One vector is turned by the same rotation once a step. Each row is the vector after some number of steps, and that number follows the row.
The counts run from 0 to 1221.
[  9   0  17 -12  -3  -1  14 -19 -27  15 -17  13  13  12  -3  10   3 -13
  14 -23 -15   2  -4 -16  11   9  -8   1   2   5   4   3 -14]
55
[ -2   3 -19   3  -1  11  14  13 -23  14   4   3 -11  -9  14  -4  -8  24
  -2 -10   1   4  -8  14  10   5  -9  12  18 -11  18 -14 -12]
972
[ 13  -2 -23 -17   5  19   9  -1  -1  -2  32  -5  10   9  -1  16   3  -8
  -1  -1   5   0  -6  -2 -14  -9   8  -5  -8 -18  -7  27   6]
17
[-27  22  -5  25   1   8   4   1  -3   9   0 -17   1   6   8  -1  13   0
 -15   9  17   4  -2  23  -8   4  15  10 -10  13   3  -7 -15]
600
[ 13   0  -4  11   4  14  -2 -33   1  -1  -6  19  -2   1 -23  17  19  -5
   9  13  -6  -3  13 -17  -2  -6  -6   0  -7  -3  -7  -9 -11]
214
[  7 -14   7   2 -10  -8   3  11  13  19   6  -6   2   8   8 -20  16 -24
  -7 -15  -2   8  -1 -27  -7   1  -5  12  -2   0 -21   4   4]
1056
[  9  17  -5  32  -8   4  11  -8  -9  10  -9  -4  17   4   0   6   4 -10
  -1  13  -1  -7  -5  -7 -11  11   4  12  18 -12  19 -11 -18]
1195
[  4   8 -13   4  -8  -9   4  24 -18   8   5  -1  -7   5   5   6   0  10
  -5 -14  -5  22 -11  22  15  10   0  10  10  -1  23 -11 -10]
977
[  5  -3   2   0   1  -6  15  19   9 -13  19  17 -29  12 -12  14   2  16
  -3  -4  10 -14   8  -6  -4  11 -21  -4  13  -2   1   6 -14]
330
[ -4   3  -4 -24  -3   7  26   6   3  11  14   4  11  30 -13  -3  -5 -11
  -3  -8  -9  -7  -8 -10 -19  18   1 -20 -10  -7   4   4 -11]
1181
[ -7  -8   8  -5  -2 -19 -23 -16  -3   6  -4  12 -11   6  -1   6   0  -8
  15   1  14 -12   3 -18   6 -11 -13 -11  -9  21 -20   1  11]
426
[ -3  -8  -4 -12   4  -2  -7  17 -20 -15   1  17  -1  17  18  10   3  -7
  -5 -10  -2  14 -12  13  15 -20 -10 -16   8   1 -20   6  12]
644
[-12  -9  -1 -14  -7  -5   5 -12  28  -1   0 -12   6   3   7  -6   3 -13
   9  -6  20 -27 -23 -11  -9   5   3  -1  -2 -15 -15  15  12]
236
[ -3  -2 -13 -20   1  25   3   9 -12   4  20  -3 -17  -4  14 -13 -27   5
   2   8  11  -1   6  -4 -13  10   2 -12   8   9  -2  10  20]
959
[-11  15  10  -3   2  -2  10   2 -16   2   1 -15  11   1 -16  -5  -1   9
 -20   1  20  22 -13   7   0  13  -8 -12   0  19 -21 -18  10]
1081
[  4 -12   1 -11  -7  -6   5   3 -10   7  -9  22  14  23  20   1  -6 -25
  14 -11  -6 -17 -14 -23   4   5  -2 -13  10 -11   2  -7   8]
49
[ -4   4  -8   4   6   4  -2  23 -19  10   8   6   1   9  12  19   0 -14
  -4  16  -2 -12 -20   0   8 -13 -17 -10  -3 -23   4  -5 -12]
493
[  3  15 -28   5   2  27   6  -7   6   3  17   1 -21  -6  -3  15  -2  15
   5  15  15 -20  14   3  -6  -8   3  -2   0 -17   9   2 -15]
813
[  1  20  15   5  19   1  -6  27  -7  -8  -7   8 -15  -2   1   4  -7   5
  -9  -8  -5   3   1   6  21  -7  -3   2  18  29  10 -15  -5]
633
[ -9   7 -19   1  -4  27   3  22 -19  16  15  12 -13  -2  -3  -5  -8   6
  -2  -6  13 -17  10  -6  -7   5 -11 -11  14   5  16  -1 -15]
966
[ -2  -3 -19 -17  -5   7  18   4   6   3   7   3   7  27   4  -7 -17 -15
   5   7  -8 -10 -11  -4 -13  12   6 -26  -1 -17   5  -4   6]
1179
[  3  21   1  -7 -15  -6  -4  -1 -21  34  -8 -21  -1 -10   1   8  -6  -1
   3 -20   5   3   2   5  18 -21  -4  -3  -6   8  -5   0  -4]
279
[ -4   4   6  -5  13   3   3  17 -25  15  10   0   4   7   1  27   5  -9
  -1  10 -12  -3 -18   5  13 -11 -15   3 -13 -10   6  11 -26]
496
[-16   3   3 -13  -6  13  -5 -10  12  11   0  -4  -2   4 -18 -11  -4  -2
  -6  11  12 -20   0 -16  -6  -1  -4 -31 -20   3 -21 -13   3]
584
[-12   6   3   7   3 -17  -3  13  -4   7  27 -19  -6  13  13   1   0  -5
  -7   6  17   7  -4  10 -15  13  11  17 -10  22  -6  19   2]
608
[ -3   0   8  10 -11  -5 -20 -22  12  -9 -13  -5  20   8 -24  -5  -4   4
  -7  -3   1  -5   3   8 -15  16  22 -11  -2   9  22 -11   3]
887
[ -6   2  -8   9   1 -14  13 -13  30 -12  -1  -8  -6  -3 -20   9  24 -10
  11  10  13  13 -14   2  -8   7 -10  10  -1  16  -8  -1   2]
226
[ 12  27   9  -1 -11 -25   4  -8  16   7  -3 -20 -19   9  -2  11   0   1
   1  -7   6   3  14   2   5  -8   6  -5 -12  17 -22  -6   4]
919
[-14  -5 -11 -11   9   9  14  14  30  -2  -3  -4 -11   1 -12  -7   4 -14
  11   5 -21  10 -17  14  -3   8  -4   5  -8  10  18  -6  -8]
1169
[ -1   7  -8  -3   2   1 -15  -5   1   8  -2 -18   1  -4  15  -5 -27  13
   1 -11  -2   1  11  22  -8 -17  30   6   8  15   8  13   5]
1105
[ 14   7  -5   1  -3  11  25 -12 -21  21  14   2  19  13 -10   2   8   4
  -4  -9  -3   5   1 -14 -10  25   4   9  -2 -10   7  -4 -18]
1189
[  1  12  25  -2   4  -7  -3   4   2  -8  14 -11 -13  -2 -16  10  12  10
 -17   3  28  -7  -1 -12  10   6 -16  -7  -9  12 -26  -5   3]
928
[ 16  -1  18 -12 -14 -19  23 -16   2 -15 -10   8  -2  29  -6   8  -1   4
   3 -18  -5   4   1   1  -7  27   5  -6   5   5  -1  12   3]
545
[  5  -7  -6  -5   1   1  -6  -8  11  15   2  14 -10  19   2   3   2  -9
  14   7 -25 -13   3  -5   4  10   8   0 -22 -22  23 -19 -12]
688
[ -3   9   3 -14   4  11   0  -7   6  -6  -1  -5  24   5 -14 -15  -5  -4
  -7 -23  14   1  -8 -12  -7   8  21 -12   7  23 -15  -4  18]
736
[ 19   0  10 -10   4  18   3   6  16 -16  -7  -9  -1   5  -6   8 -10 -30
  -6  26 -18  -2  -6  -8  -9  -4   0 -18   3 -10   3   8  14]
356
[ 13   8  12 -10   2  -7   9  -2  -1 -17 -14  -4 -24  12  24  24  -6  -1
   2   5 -17   6  -2  24  17 -10   3   0   3 -14  -2  12   6]
1138
[ -3  -3  -6 -10  -4   9  28  -6  -4  11   5   4  13  23   4   0 -17  -4
   4   7  -1 -23 -11 -13 -16  19   3 -19   2 -20   3   0  -8]
1183
[ 17  17   9  -2   3  -3  26  -9  12   7  -6   0  -4  24 -11  10  -1  -8
   3   5 -31   6   9   1  -5  12   8   2  -8   0   7 -13 -17]
695
[ 27  -9  12  -9   6   0 -15   9 -19   6  15   9  17  14 -15  20  -6  -2
 -12  -4 -16   7   6  -8  -3  -9  -2 -12  -4  -6   6  17  -5]
994
[ -5   0  16  20   3 -31 -13   4  10   0 -17   4   2   8   0  -1   4 -14
  -1  -6  -5   9   5  -7  -7 -16   0   6   6  33 -14  -4   1]
417
